Named turns come first, each shown by rows before and after it. Which turns, in which order, take the first row of each pair that follows to the second? Write the first one first, as in the answered first pair.
leso:
[ -2 -14   1   0   2  10 -15  -3   2   7  22  -2   3  14  -6 -13  -5   4
 -12  -3]  ->  [ -8  -4  12  -4  -1  12 -19   5  -4   3  16   3  13  18   1  -1  10   1
  -6  -2]
[  5  17  -8  -2   2  -9  14   8   8 -17   5  12  -1  10  16  29  11  29
 -22   6]  ->  [  4  11  -4   1   0 -11  16   9   9 -11  -8  16  -5   8  13  32   1  30
 -17  13]
[ -7  -1   0  -8  -3  14  -9  19   4 -13  10  22   8  29  -4   2  -3   3
   4   7]  ->  [ -8  -5   2  -5  -5  13  -5  20   2  -9   1  25   3  28  -7   5 -11   4
   6  12]
vus:
[  3 -10  -3  12  10   2   7   0 -11   2  -5  -8 -14 -21   9   3  -5  -1
   5   8]  ->  [  6  -5  -7   8  10   1   8   0 -10   0  -5  -9 -14 -25   6   3  -4  -1
   2   6]
[ 18   2   3 -16  -6  -1  16  20  15 -34   0  -1  14   9  10  12 -16   3
  -2 -11]  ->  [ 26   3  -2 -13 -10  -4  11   7  21 -32   9  -1  10   8   0  -4 -21   3
  -4 -16]
[  6  -6   1  17  -8 -12  -9  12 -12  23   0  -4 -13 -27  11 -18  -8 -17
  21   2]  ->  [  1  -5   2  16  -5 -11  -6  20 -17  19  -7  -3 -11 -26  17  -8  -4 -16
  22   4]
gad:
[  8   9  -7  -4  -7  -5  16  24  11   5 -11  -4   4  13 -15   5 -22  16
  33  -4]  ->  [ 11  18 -11  -6  -8  -7  14  22  12   2  -6  -5  10  17 -17   1 -15  15
  31 -11]
[  7   1 -16   6  15 -10  15   9   0  -5 -17  -7   2 -15   7   9  11  12
  14  -3]  ->  [  0  -9   2   8   7  -8   5   0   6  12 -27   8  -1  -6   1   4  -6  12
  28   9]
[ 18   3  15  17  -5   0 -16 -22  -1   8  26 -19  -3  -3   8 -21  -4 -13
   6 -11]  ->  [ 20   2   3  18   3   0  -7 -12  -6   0  25 -29  -8 -14  16 -14   1 -11
  -1 -12]
deta:
[  8   4 -17   5 -28  -7 -13 -41  30   9  17   2   2  16 -28 -37 -22   1
   5   1]  ->  [ 10 -25 -14  14  -3  16 -21 -20  10  14  29 -28 -28 -24  21 -24 -19  -9
   5   9]
[  5 -10  13   1  -7  12 -14 -17  -4  -3  20 -10   5  18   8   5  12  -5
   1   1]  ->  [  3 -10  19   2  -8  12 -15 -14  -6  -4  14  -8   5  20   7   8  10  -5
   4   6]
[  8  19  11  10 -14   5  -5 -15  -7  14   0 -22 -22 -29   2 -18  -5 -15
  24   9]  ->  [  1  23  23   9 -19   2  -4 -14  -8  15 -14 -10 -14 -16  -5  -9  -8 -15
  30  14]
[ -6   9 -12  -2  20   4  20  30  11 -23  19 -23 -27   0   9  -1  20   5
  -9  -3]  ->  [-16   9  10  -3  16   7  20  41   4 -17 -10 -11 -21  10   9  19  18   5
   4  11]

Between the rows of a pair lie two turns.
[  3 -13  10   2  13  -5 -11  10  -3  17  -8   1  -7 -11  10  -4  -6  -1
   3  11]  ->  [ -1   1  11  -5   6 -14  -1  11   0  11 -23  14   9  10  -4   3  -1   4
   2  12] -> deta then vus
[ 14 -12 -18  14   1  -2   5 -12   4  11   3 -15 -27 -24  -1 -21 -23   5
  -1   0]  ->  [  1 -10  -2   9   4   0  14  15 -12   7 -33  -5 -22 -23   8  12 -13   4
  10  17] -> deta then vus
[ 16  -2  -1   0  -5   8 -40  -5   3   9  39  -2   8  20  -5 -29  25  -5
 -10 -19]  ->  [ -8 -18  18   0   9  16 -15  41 -28   9 -21   5  -1  12  18  30  19   2
   5  14] -> gad then deta
[  9  33   1   5 -12 -11  13   2   2  -8 -33  -3   9  -8  -7   8  17  -1
  12   1]  ->  [ 16  15 -15  13  -8 -12  24  -7   6  -1 -30  -7  -7 -21 -14  -5 -11  10
   6   7] -> gad then leso
[ 10  14  -9  -5   4  -5  -1  -4  -5 -11  10  -5   3  -8   2  -7  20  -3
  -8 -12]  ->  [  4   0   6   1   8  -1   4   7 -15   2 -15  -1  -9 -19  11   8   5  -3
   5   9] -> deta then leso
[ 10 -17  -5   1   4  -5   1  -4  -9   9  -5  -3 -22 -23  -3 -12 -18   0
  -3   5]  ->  [  4  -5   0  -3  -6 -14   4 -12   0   8 -15  13  -8  -2 -26 -14 -20   4
   1   4] -> deta then deta
[  2  18  35   5 -23 -22  -2   6  -7  13 -47  32   9   7 -30  11 -10   2
  30  23]  ->  [ 26  46  -5  -4 -20 -28 -10 -12  12 -17  19   4  26  10 -25 -25  33  -7
  -2 -24] -> deta then leso
[ -1  -5 -18  -7   7   7 -11  -2   8 -10  34  -5  13   1  24  -2  13  -5
 -19  -7]  ->  [-18   4   8 -10  -4   2  -7   4   6  -5  -3  21  28  27   6  17   8  -1
  -3   5] -> deta then deta
[ 11 -12  -3   6  17   4 -13  37   6 -16  14 -26  25  -1  21  13  15 -11
   3  12]  ->  [  4  -8  23   8  -6  -3 -21  20  13   7 -14   1  31  14  -3   8  -8 -10
  23  27] -> leso then gad
[  6  10  -4  -1 -11  -2   0 -14   6   3   2   5   1  -1  -8 -10   0   5
  -2  -4]  ->  [  3  -2  -6   2  -2   0   7  -3  -2   6  -9  -1 -13 -14   1   3  -9   8
  -3   6] -> gad then gad
[-12 -31 -11  10  -1  -2  -1  23   8   2 -16 -18  -2  -4  16   3  -2  -1
  -4  21]  ->  [-18 -27  -8   9  -6  -7   1  19  14   6 -26  -6   6  11   1   3  -8   1
  -3  25] -> leso then deta
[ 23   8   6  -2  -7   3 -15  -7   3   3  -7  -4  -4 -21   2 -20  14 -10
   6 -11]  ->  [ 12   4  18  -1  -4   4  -8   5  -4   6 -32   3  -4 -18   3   0   9  -7
  15   3] -> gad then deta
[ 24  12 -15 -19   7 -15   8  -1  -6 -14  15 -15   1  -2   6   1   1 -10
  26   3]  ->  [ 26  14 -10 -15   2 -16   6  -7  -3 -10  16 -13   1  -3   1  -3  -3 -10
  29   3] -> leso then vus
[-23 -21   7   2  -3   9   2   8  -7  11  -3   6   1  34 -13  17 -19   5
  -1  15]  ->  [ -5  -9 -17   2   3  13  -7  -3   0  -5  40 -19  -2  19   2  -8   6  -4
 -17 -12] -> gad then deta
[  0   2 -16 -10   8   0   7   4  -2 -17  19  -4   8  20  -2   4  11   5
 -13 -13]  ->  [  0 -17  -3  -6  15  14  -7   7 -12  -4  22 -12  -9   2  19   7   1  -1
  -7  -3] -> vus then deta
[ -1  -7   5 -11  10   0  -7  18   0 -11   9 -11  -4 -13  23   5  29 -10
  -3  -7]  ->  [  0 -24   5  -1   8  -7   8  13  -1   4 -19  -2 -22 -26   5   2  -9   2
   4  12] -> leso then leso
[  8 -15 -10  12  10   7 -11  -3  -8  20  33 -31   2   7  15 -19   8  -7
 -27   4]  ->  [ -8   0  25   3  -6   5 -25  -2  -6  29  11  -6  23  35   7  -6  16 -15
  -7  13] -> deta then gad
[ -9   3  -8   0  -2  -1  -8  -4   6  -1   4  -3   2  15 -13  -5   1   4
  -6  -6]  ->  [ -7  -1 -14   2   5   0  -4  -2   3  -1   8 -13  -6   7  -8  -6   0   6
 -11  -6] -> gad then vus
[  1  -4 -12  12  15 -16  23  -1 -29 -11   1 -31 -10 -23  10 -13 -16  12
 -13   2]  ->  [-16 -12  23  12   6 -12  11  -1 -31  10 -24  -9  -5  -6   6   0 -32   9
   5  22] -> gad then vus
[  2   4  -9  -2   5   7 -13   1   2  -4  17 -11   5  -2   0  -6   9  -2
  -6  -4]  ->  [ -4  -7   8   0   1  11 -16  -1   1  11   5  -3  -1  -2   0  -3  -9  -3
   3  11] -> gad then gad
[ -5   8  27  -9 -10 -17  -3   9  -2   3 -37  16   9  15  -1  12   7  -2
  10  19]  ->  [  2  15   0 -11   5 -18  12  23  -8 -20 -25  -7   9   0   9  19  27  -3
  -5   7] -> gad then gad
[-16   1   0 -11   4  -4 -10  11  -4  -6  -1   7  17  23  -7   4  15  -2
  -6  -8]  ->  [-10 -10  -4  -5  13   4 -14  18 -12  -6  10  -8   5   4  11   4  16  -8
  -9 -10] -> deta then deta
[ 13   9 -19   6 -14 -17  27   1   2  17 -21  16   1   2 -31 -16 -14  11
   3  19]  ->  [ 20  -7 -21  10  -8  -7  16  -2   0  25  -2   6 -18 -18 -17 -28 -23   7
   3  17] -> deta then gad
[  7  -2  12   2  -9   3 -11  -8 -10  16  -5 -11  -3 -16  14   1  -6 -14
  13   9]  ->  [  9  -7   1   5  -6  -1   2  -6 -11  14 -12 -14 -10 -21   9   0 -15  -7
   9  10] -> vus then leso
[-11  23   7   5 -26   2   6   8  20   4 -35   9  14  -1  24  -6  17  -8
  -1   6]  ->  [  0  28  -3   7 -31  -3   4  -7  28   4 -24   6  12  -2  12 -27  15  -7
  -4  -3] -> vus then vus
[  2   1   6   1  -7  -9 -16 -12 -11   6  13  -3   2  20  -9 -16 -27   4
  -5   5]  ->  [ -2  -7  16   3  -2  -1 -18  -1 -20   9   6  -4  -4  12   5  -4 -28   1
   2  14] -> deta then deta
[ 24   8   1  12 -17  18  -2   7 -17  -5   1 -25  -9 -10  12  -1  14  -7
  14 -21]  ->  [ 15  15  12   9 -30   9   5   6 -13  -2 -29  -5   1   6  -5   6   8  -3
  26 -12] -> leso then deta
[ 11 -24  13  16  -1  16  -1  -6  -2   7  32   3  -8   4  11   9 -11   1
  -9  14]  ->  [  8 -25  15  17   4  17   9   6 -11   3  18   4  -8   0  16  23  -9   3
  -8  20] -> vus then leso
[-14  -8  10  -5   5  -9  -8  -8   3   0  11   9 -25  -6  -2 -15   5   0
  12  -2]  ->  [-14  -4   2  -7   9  -7  -8  -5   1  -9  16   2 -21  -9   3 -12  16  -2
   9  -8] -> leso then gad
[ 20   3  10  -9   1   4  14  14   4   0  -1 -12   1 -17  22  -5  11 -11
   9 -14]  ->  [ 20  16  10 -10  -7  -5  19  12   9  -4 -15  -4  11  -9   7  -5  12  -9
  12 -14] -> deta then vus
[  0   6 -14   3  -9   7 -17  -9  13 -29  15   4  -5  20   0 -18 -16  12
 -26   7]  ->  [ -7 -13  -7   8  -3  12 -11  -1   2 -19   3   4 -20   9   7  -6 -33  16
 -21  20] -> gad then gad
[ -9 -18   0  10 -12   2  -9 -10  12  23   8   2 -23   3  15   6 -11  -4
  -4  16]  ->  [-15 -12   8   5 -13   3 -14  -8  12  20   9   8 -12  15  17  10  -3  -3
  -1  17] -> leso then deta
[ 11 -12   9  11   2   3  -7  -4   2  13   0  -4 -15 -20   3 -19 -16   2
   8   4]  ->  [ -3  -1  18   5  -8  -6  -1  -4   7  11 -20  16   2   7 -15  -6 -15   8
  12  11] -> vus then deta
[  9  26   4   4 -23   2  30  18  24  -6 -16   6   4  -2 -14 -16  12 -13
  15  -1]  ->  [ 15  22  -4   5 -16   9  26  23  17  -9  -1 -10  -4 -17   3 -19  21 -18
  11  -7] -> deta then leso
[-16 -20  -4  -3 -14  12 -12 -13  -5  -9  19  -5   9  11   8 -19 -10  -6
  -5  -3]  ->  [-26 -22   7  -5 -11  15 -10   0 -14  -9   3   2   9  12  16   0 -11  -5
   2   7] -> vus then leso
[  8 -12  -3   7  13   8   7  35  -5   4  -2 -23 -14 -31  20  -1   2   3
  -6  11]  ->  [ 11  16  13  -2 -17  -1 -24  -1  23  11  16   2  18   9 -11 -30  13  -6
   1  -7] -> gad then gad
[  7 -16 -26  16  -3   3  10  -1  -7   2  -4 -12 -23 -28  -7  -8   3   8
  -2   9]  ->  [-10 -12   1   9  -1  13  -1  18 -19   5 -19  -1 -11 -16   9  19  19  -1
  10  19] -> leso then deta
[ 13  -3 -14   2  -3  -4  -9 -19   5  -1  14  -5  -4  -1  -8 -19 -12   7
  -8 -10]  ->  [  1 -16   2   5   9   7   0   5 -17   4 -11  -6 -14 -14  14  12 -15   7
   1  11] -> gad then deta
